Each row has a name. After each piece below comes the name of the row it's from, unless a question asks for something else. Each question is about the rows just above it. Places in a row count from 0.

(176): [ -5   0  -2   2  -8   2 -12   4  -9  -1  -7   2   1   0  -3  -2   2   1
  -9 -13   0   2   0  -3  -2   2  -7   2  -7  -1   1   2  16 -12  -1  -3
   3   1 -12   1   0  -8  -7  -1  -1  -3  -8  21  -1  11 -55   4  -3  33
  -6]
(76): [-5  9 -4  5  4 17  2  5  0 12  4  9  0  4  4 10  5  8 -2  1 11  8  7 11
 -3  8  0  8 -3  5  4  8  1  3 11  1  0  8  1  4  8  0 -2  1  4  8  0 -1
  1 11 32  8  7 33  0]
(26): [ -5  -3  -6  -9  -1  -5   3  -7   4  -6   1 -11  -4  -8  -2  -6  -5  -7
   4   1  -5  -7  -1  -7   2  -5  -2  -6   1  -4  -4  -5 -15   3  -8   1
  -7  -9   3  -4  -5  -2   2   0  -6  -2   1 -25   0  11  12  -4  -4  33
  -1]
(179): [ -5   3   2 -11  -5  -9  -9   1  -9   5 -10  -3  -2  -3  -4 -10  -7  -7
  -7 -10   0  -3  -7   5  -8  -9  -8  -7  -8  -8  -9  -9  -2  -9   3  -6
  -2   7  -7  -2  -4  -5  -5  -3  -4  -6  -9   0  -3  11 -75  -5   3  33
  -6]
(32): [ -5  13  14   6   2 -12  -3   7  -3   7  -3  15  -1   2   0   8   2   6
  -4  -4  16   2   4  15  -4   4   1   5  -3   5  -2   4  12  -5  10  -3
   1  18  -4   0   2   2   0   0   0   5  -2 -24   0  11 -18   2   7  33
   1]
(117): [ -5 -15 -21   9   6  -2   5   6   6  11  11 -11   8   6  11  11   8  14
   5  10 -25   8  12 -18   8   5   2  11   7  14  14   5  -1   6 -17   3
   1 -25   4   4   9   5   2   8  10   7   7  -1   8  11  90  11 -16  33
   7]
(118): [ -5 -12 -16  -8   2  -6  -6  -5  -4  -4  -8 -17   1  -5  -1 -11  -2  -8
  -4  -1 -19  -3  -6 -17   0  -6  -3  -5  -2  -8  -5  -6  -5  -2 -12  -6
   0 -15  -5  -2 -10   0  -5  -3 -10  -2  -3 -13  -3  11 -59  -8 -13  33
  -1]
(183): [  -5   -8  -12  -10   -4  -17  -14   -5  -14   -5  -15  -11   -5   -6
   -3  -14   -4   -9   -4  -13  -16   -5  -10  -14   -6   -6   -7   -8
   -5   -6   -9   -6   -2  -10  -10  -10   -5  -14  -10    1  -11   -6
   -6   -3   -4   -6  -10   13   -3   11 -111   -9   -7   33   -3]
(200): [ -5   1  -1  -9  -4   2  -7  -5  -5 -12  -5  -1  -9  -6  -4  -9  -4  -9
  -4  -8  -1  -9  -9  -1  -4  -6  -4 -13  -7 -10  -8  -6 -15  -5   4  -6
  -6   1  -4  -3  -9  -5  -5  -2 -12  -7  -7  -8  -2  11 -38  -9   2  33
  -6]
(141): [ -5  16  19 -13   0 -18  -4  -1  -4  -8  -2  19  -5  -4  -2  -6  -7  -6
  -6   2  19  -4  -6  16  -1  -4   1  -7  -4  -7  -8  -4  22   1  16  -3
  -3  19   1  -5 -10   3  -2  -5 -10  -5  -4  16  -5  11 -13 -11  16  33
  -1]
(152): [ -5   5   4 -14  -6 -15  -4  -9  -9 -11  -8  -5  -7  -7  -3 -12  -9 -13
 -10  -6   5 -11 -14   5  -9  -8  -1 -14  -5 -11 -14  -8   1  -5   4  -4
 -10   5  -6  -9 -15  -7  -1  -7 -10  -6  -8  -9  -7  11 -59 -14   3  33
 -11]
(119): [ -5   7   9  -2   1   3   3   2   1  -2   6   7  -4  -5   0   1   1   0
   3   2  10  -1   4   5   3   2   1  -3   1  -2  -2   2 -28   7  11   2
  -1   9   1   1   0   1  -1   0  -3  -1   4  11   0  11  51   1   6  33
   3]
asked: [ -5 -15 -21   9   6  -2   5   6   6  11  11 -11   8   6  11  11   8  14
   5  10 -25   8  12 -18   8   5   2  11   7  14  14   5  -1   6 -17   3
   1 -25   4   4   9   5   2   8  10   7   7  -1   8  11  90  11 -16  33
   7] : (117)
(32) in full: : [ -5  13  14   6   2 -12  -3   7  -3   7  -3  15  -1   2   0   8   2   6
  -4  -4  16   2   4  15  -4   4   1   5  -3   5  -2   4  12  -5  10  -3
   1  18  -4   0   2   2   0   0   0   5  -2 -24   0  11 -18   2   7  33
   1]
asked: [ -5  16  19 -13   0 -18  -4  -1  -4  -8  -2  19  -5  -4  -2  -6  -7  -6
  -6   2  19  -4  -6  16  -1  -4   1  -7  -4  -7  -8  -4  22   1  16  -3
  -3  19   1  -5 -10   3  -2  -5 -10  -5  -4  16  -5  11 -13 -11  16  33
  -1] : (141)
Which row holds [ -5   1  -1  -9  -4   2  -7  -5  -5 -12  -5  -1  -9  -6  -4  -9  -4  -9
  -4  -8  -1  -9  -9  -1  -4  -6  -4 -13  -7 -10  -8  -6 -15  -5   4  -6
  -6   1  -4  -3  -9  -5  -5  -2 -12  -7  -7  -8  -2  11 -38  -9   2  33
  -6]? : (200)
(179) in full: : [ -5   3   2 -11  -5  -9  -9   1  -9   5 -10  -3  -2  -3  -4 -10  -7  -7
  -7 -10   0  -3  -7   5  -8  -9  -8  -7  -8  -8  -9  -9  -2  -9   3  -6
  -2   7  -7  -2  -4  -5  -5  -3  -4  -6  -9   0  -3  11 -75  -5   3  33
  -6]
At which places does (152) hold [4]? : 2 34

